[169  86 124 114 129 117 123 115 142 123  61  93 106 160 178  98 153 134
  85 137 114 191 122 134  80 103 149 146 132  71 144 121 109 147  80 164] = X
[171 111  98 182 117 126 163 122 174 135  98  89 135 115 107 106 128  89
 118 149 136 157 145 147 118 137 182 129 198 115 112 125 131  67  74 153] = H
[ 98 156 134  85 132 127 128  89 114 151 107  84 111  96 199 150 214 133
 104 119 129 138 158  90  92 128 121 127 108 146 126  99 108 173  99  94] = N
next: [114 191] -> [122]
next: [ 98 153 134  85] -> [137]
Table of tags by key:
[133] -> k542
[98] -> k236
[114] -> k436
[107] -> k90
join N 11:  -> k90
q: [171 111  98 182 117 126 163 122 174 135  98  89 135 115 107 106 128  89
 118 149 136 157 145 147 118 137 182 129 198 115 112 125 131  67  74 153] -> H

[150 132 121 124 131 129 122 118 154 154 151  96 130 131 123  93 119 120
 127 120 137 134 126 150 124 129 122 130 135 140 104 127 122  94 123 163
 123 145 121 117 128 142 125 129 160 110] : vure
[150 124 129 122 131 135 140 104 127 130 131 137 104 115 127 167 118 141
 124 139 124 115 124 143 155 123 117 126 135 115 117 181 135 145 130 125
 132 100 162  97 135 133 152 135 181 141] : zil
[140 125 131 134 104 125 137 157 141 138 128 106 155 124 115 103 126 127
 137 123 143 119 136 116 121 132 130 136 180 124 130 137 120 117  98 142
 120 116  88 111 119 127 132 124 133  91] : nonok
[138 134 123 101 131 128 150  97 137 130 127 139 148 109 117 147 122 137
 115 104 118 112 135 115 131 119  87 130 161 141 136 105 122 124 149 146
 117 117 120 124 140 123 130 149  85 127] : nuko
[157 139 123 101 131 127 122 118 104 107 123 152 121 147 151 198 133 136
 149 126 125 137 134  97 127 130 136 133 129 138 122 154 131 130 137 161
 145 125 159 121 129 111 113 115 131 105] : tuk
[157 139 123 135 115 127 122 118 104 107 123 152 121 147 151 198 133 136
 138 126 125 137 134  97 127 130 136 133 129 138 122 154 131 130 137 161
 145 125 159 121 129 111 113 115 131 105] : vam
[140 125 131 134 104 125 137 157 141 138 128 106 155 124 115 103 126 127
 137 123 143 119 136 116 121 132 130 136 180 124 130 137 120 117  98 142
 120 116  88 111 119 127 132 124 132  91] : zadoz
[132 116 146 123 136 131 122 158 107 143 120 126 142 134 137 112 134 125
 132 122 114 140 122 119 141 131 130 140 143 138  96 151 128 122 123 139
 154 146 139 111 128 140 161 105 160 148] : Guga
[119 136 122 127 132 121 132 137 120 136 144 124 111 118 135 127 124 135
 127 152 143 131 129 103 124 131 102 119 118 128 123 111 130 111 119 111
 140 136 140 142 130 113 137 126 109 118] : laru
[119 139 112 121 132 124 121 162 145 107 117 141  88 135  88  96 140 131
 139 117 101 148 134 118 109 119 115 124 144 124 150 177 125 121 101  94
 117 116 121  99 133 121 130 125 167 130] : Bege
Table of tags by key:
[115] -> k843
[128] -> k950
[129] -> k956
[133] -> k167
[139] -> k158
[132] -> k11
[140] -> k488
join tuk 41:  -> k956
next: [150 124 129 122 130 135 140 104 127] -> [122]
q: [138 134 123 101 131 128 150  97 137 130 127 139 148 109 117 147 122 137
 115 104 118 112 135 115 131 119  87 130 161 141 136 105 122 124 149 146
 117 117 120 124 140 123 130 149  85 127] -> nuko
q: [132 116 146 123 136 131 122 158 107 143 120 126 142 134 137 112 134 125
 132 122 114 140 122 119 141 131 130 140 143 138  96 151 128 122 123 139
 154 146 139 111 128 140 161 105 160 148] -> Guga
next: [125 129 160] -> [110]
next: [139 117] -> [101]

[132 135 150  90 119] -> V
[172 155  54 165 185] -> M
[131 135 149 101 121] -> J
[132 129 114 143 137] -> W
[132 129 114 142 137] -> Q
[136 132 103 150 144] -> G
[129 129 114 143 131] -> P
[131 135 149  92 120] -> Z
[143 136  93 155 152] -> D
tags:
[149] -> k40
[131] -> k540
[103] -> k182
join Z 3:  -> k40
q: [129 129 114 143 131] -> P
q: [131 135 149 101 121] -> J
q: [132 129 114 143 137] -> W
q: [136 132 103 150 144] -> G
q: [131 135 149  92 120] -> Z

[ 90 120 130 165 118 126 160 101  93 102  87 116 180 144 169 113  94 125
 152 124 131  86 133 116 144 182] -> rofa
[ 94 123 131 173 102 140 157  99  93 102 112  97 166 146 163 107  97 123
 151 113 116  87 129 119 152 192] -> Zuga
[101  93 102  87 116 181 158 104  97 104  72 125 191 144 165 116  95 125
 147 129 141  87 133 116 135 171] -> susak
[ 91 119 131 118 165 131 162 100  92 100  95 109 179 144 166 111  95 125
 150 117 126  88 131 117 145 186] -> donu
tags:
[151] -> k460
[95] -> k97
[150] -> k841
join donu 19:  -> k841
next: [165 118] -> [126]
next: [101  93 102  87 116 180] -> [144]
q: [ 91 119 131 118 165 131 162 100  92 100  95 109 179 144 166 111  95 125
 150 117 126  88 131 117 145 186] -> donu

[126 147 126 120 124 135 125 133 128 153 135 130 122 127 135 137 136 178
 145 118 128 113 121 138 124 113 105 130 145 123 122 130 103 113 136 131
 133 104 124  60 137]  verad
[136 124 117 126 139 140 121 145  93 110 123 119 129 120 137 132 128 209
 146 144 129 129 127 121 115 135  82 126 121 123 128 125 112 132 135 137
 124 133 131 106 138]  Pimel
[115 117 136 131 136 135 160 119 119 105 109 129 120 123 122 131 135  79
 128 141 128 124 124 125 131 115  99 130 133 145 134 137 133 128 139 139
 123 134 129 100 107]  Mosel
[129 133 126 121 130 109 154 146 115 130 129 134 127 104 118 120 122 146
 138 115 127 137 124 133 126 123 131 128 132 126 136 106 131 141 143 113
 120 144 142 147 144]  sanav
[126 147 126 120 124 135 125 133 128 153 135 130 122 127 135 137 136 178
 145 118 128 113 121 138 124 113 105 126 126 143 130 134 139 108 128 147
 136 131 118 115 123]  vis
[139 105 151 161 131 130 143 128 153 143 133 133 118 141 128 128 140  89
 125 139 126 126 131 123 136 126  93 135 129 137 133 135 141 131 130 114
 115 117 131 133 108]  tazur
[127 130 141 119 129 121 162 131 120 151 124 131 137 110 126 124 138 120
 131 131 125 115 130 132 128 130 128 128 133 139 146 132 118 126 124 125
 135 123 134 158 137]  rono
next: [139 108] -> [128]
key -> tag
[119] -> k571
[133] -> k377
[118] -> k425
[131] -> k800
[132] -> k108
[161] -> k653
join rono 4:  -> k571
q: [126 147 126 120 124 135 125 133 128 153 135 130 122 127 135 137 136 178
 145 118 128 113 121 138 124 113 105 126 126 143 130 134 139 108 128 147
 136 131 118 115 123] -> vis
next: [141 131] -> [130]

[196 173 132 124 127 109 132] : kagim
[196 174 137 112 139  98 136] : vav
[196 173 134 119 132 103 134] : loz
[173 196 133 122 129 106 133] : ganiz
key -> tag
[129] -> k718
[139] -> k229
[133] -> k592
join ganiz 5:  -> k718
q: [196 173 134 119 132 103 134] -> loz
q: [196 173 132 124 127 109 132] -> kagim
next: [196 174 137 112 139] -> [98]
next: [127 109] -> [132]
q: [173 196 133 122 129 106 133] -> ganiz

[137 138 130 112 114 114 150 131 108 130 115 122 131 154 127 111 101 157
 131 126 151] = gaf
[114 106 169  76 128  54 126 133 121 131 124 123 130 140 125 125 119 142
 128 129 134] = moti
[137 138 129 100 111  96 179 137  93 121 101 124 131 166 136  88  79 174
 138 119 177] = feni
[133 102 100 112 169  98 110 153 129 109 103 158 114 106 169  79 128  54
 126 133 139] = vimat
[125 122 125 129 136 127 125 130 132 123 128 134 126 119 134 125 133 114
 128 127 126] = bar
tags:
[114] -> k608
[139] -> k52
[133] -> k860
[151] -> k509
[152] -> k886
[134] -> k824
join moti 21:  -> k824
q: [137 138 130 112 114 114 150 131 108 130 115 122 131 154 127 111 101 157
 131 126 151] -> gaf
q: [133 102 100 112 169  98 110 153 129 109 103 158 114 106 169  79 128  54
 126 133 139] -> vimat
next: [169  76] -> [128]
next: [114 106 169  79 128  54 126 133] -> [139]
next: [131 166 136] -> [88]

[131 112  73 142 102]  roko
[135 106  60 141 111]  musa
[133 110  69 143 105]  lekas
[124 145 184 113 155]  veris
[134 108  63 142 109]  Ziv
[139 123 132 105 186]  non
[133 109  67 142 105]  kole
[133  73 112 142 113]  totaz
next: [133 110] -> [69]
next: [112  73 142] -> [102]
tags:
[67] -> k839
[123] -> k305
[133] -> k32
[60] -> k249
[132] -> k280
[184] -> k964
[69] -> k712
[185] -> k765
join non 3:  -> k280
q: [133 109  67 142 105] -> kole
q: [134 108  63 142 109] -> Ziv

[ 98 167 165 167  95  95 166]  kir
[ 98 167  92 167  95  95 166]  vodul
[191  46  50  47 197 197  48]  Rukeb
[178  62  65  63 183 183  63]  Kivik
[ 95 171 168 170  92  92 170]  mul
key -> tag
[167] -> k772
[170] -> k982
[63] -> k591
[166] -> k282
[95] -> k418
join kir 7:  -> k282
q: [ 95 171 168 170  92  92 170] -> mul
q: [ 98 167 165 167  95  95 166] -> kir
q: [191  46  50  47 197 197  48] -> Rukeb
q: [ 98 167  92 167  95  95 166] -> vodul

[177 131 197 126 123 130 135  90] = nak
[ 57 141 121 159 115 141  60 119] = belun
[177 126 197 123 131 133 126 159] = tafi
[ 97 126 111 171 172 137 109  73] = Vufu
[110 152 197 133 123 131  99 125] = sisaf
Table of tags by key:
[159] -> k157
[131] -> k852
[123] -> k687
[125] -> k471
join tafi 8:  -> k157
q: [177 126 197 123 131 133 126 159] -> tafi
next: [197 133 123 131] -> [99]
next: [126 111] -> [171]
next: [131 133] -> [126]
next: [177 126 197 123 131] -> [133]

[ 56  48 171 150] -> Favun
[178 166  98 116] -> Lef
[118 120 150 100] -> zaper
[ 93  92 137 179] -> faduv
[ 83  77 150  95] -> malol
key -> tag
[98] -> k865
[100] -> k701
[150] -> k762
join zaper 3:  -> k762
q: [ 83  77 150  95] -> malol
q: [118 120 150 100] -> zaper

[ 85 140 118 109 124  85 132 106  83 122 142  92  74 161 161 148 143  75
 141]  mivet
[ 85 140 118 109 124  85 132 106  83 122 142  92  74  98 117 135 160  91
 151]  mapup
[ 74 102 158 133  92  44 129 213 125 131  85  90 202 114 189 168 127 122
 137]  Kesir
[182 100 134 144  98 100  94 137 130 119 142 164  79 172 144 176 116 149
 108]  Met
[ 85 140 118 109 124  85 132 106  83 122 142  92  74 161 161 114 143  75
 141]  lafi
next: [144  98 100  94 137] -> [130]
q: [ 85 140 118 109 124  85 132 106  83 122 142  92  74 161 161 148 143  75
 141] -> mivet
tags:
[118] -> k977
[159] -> k433
[158] -> k336
[122] -> k676
[119] -> k118
[102] -> k363
[123] -> k150
join Kesir 3:  -> k336
q: [ 74 102 158 133  92  44 129 213 125 131  85  90 202 114 189 168 127 122
 137] -> Kesir
q: [ 85 140 118 109 124  85 132 106  83 122 142  92  74 161 161 114 143  75
 141] -> lafi

[ 59 163 169 169 124 115 131  87 132  93 149 159 156 128 116] -> Bor
[141 156 122 115 149 132  93 156 169 124 159 131  87 112 176] -> Lon
[141 156 122 115 149 132  93 169 124 156 159 131  87 112 176] -> Dip
next: [115 131  87 132  93 149 159 156] -> [128]
Table of tags by key:
[112] -> k342
[128] -> k62
[127] -> k754
[87] -> k719
[129] -> k740
[111] -> k922
join Bor 14:  -> k62
next: [169 124 156] -> [159]
next: [115 149 132  93 156 169 124 159 131  87] -> [112]

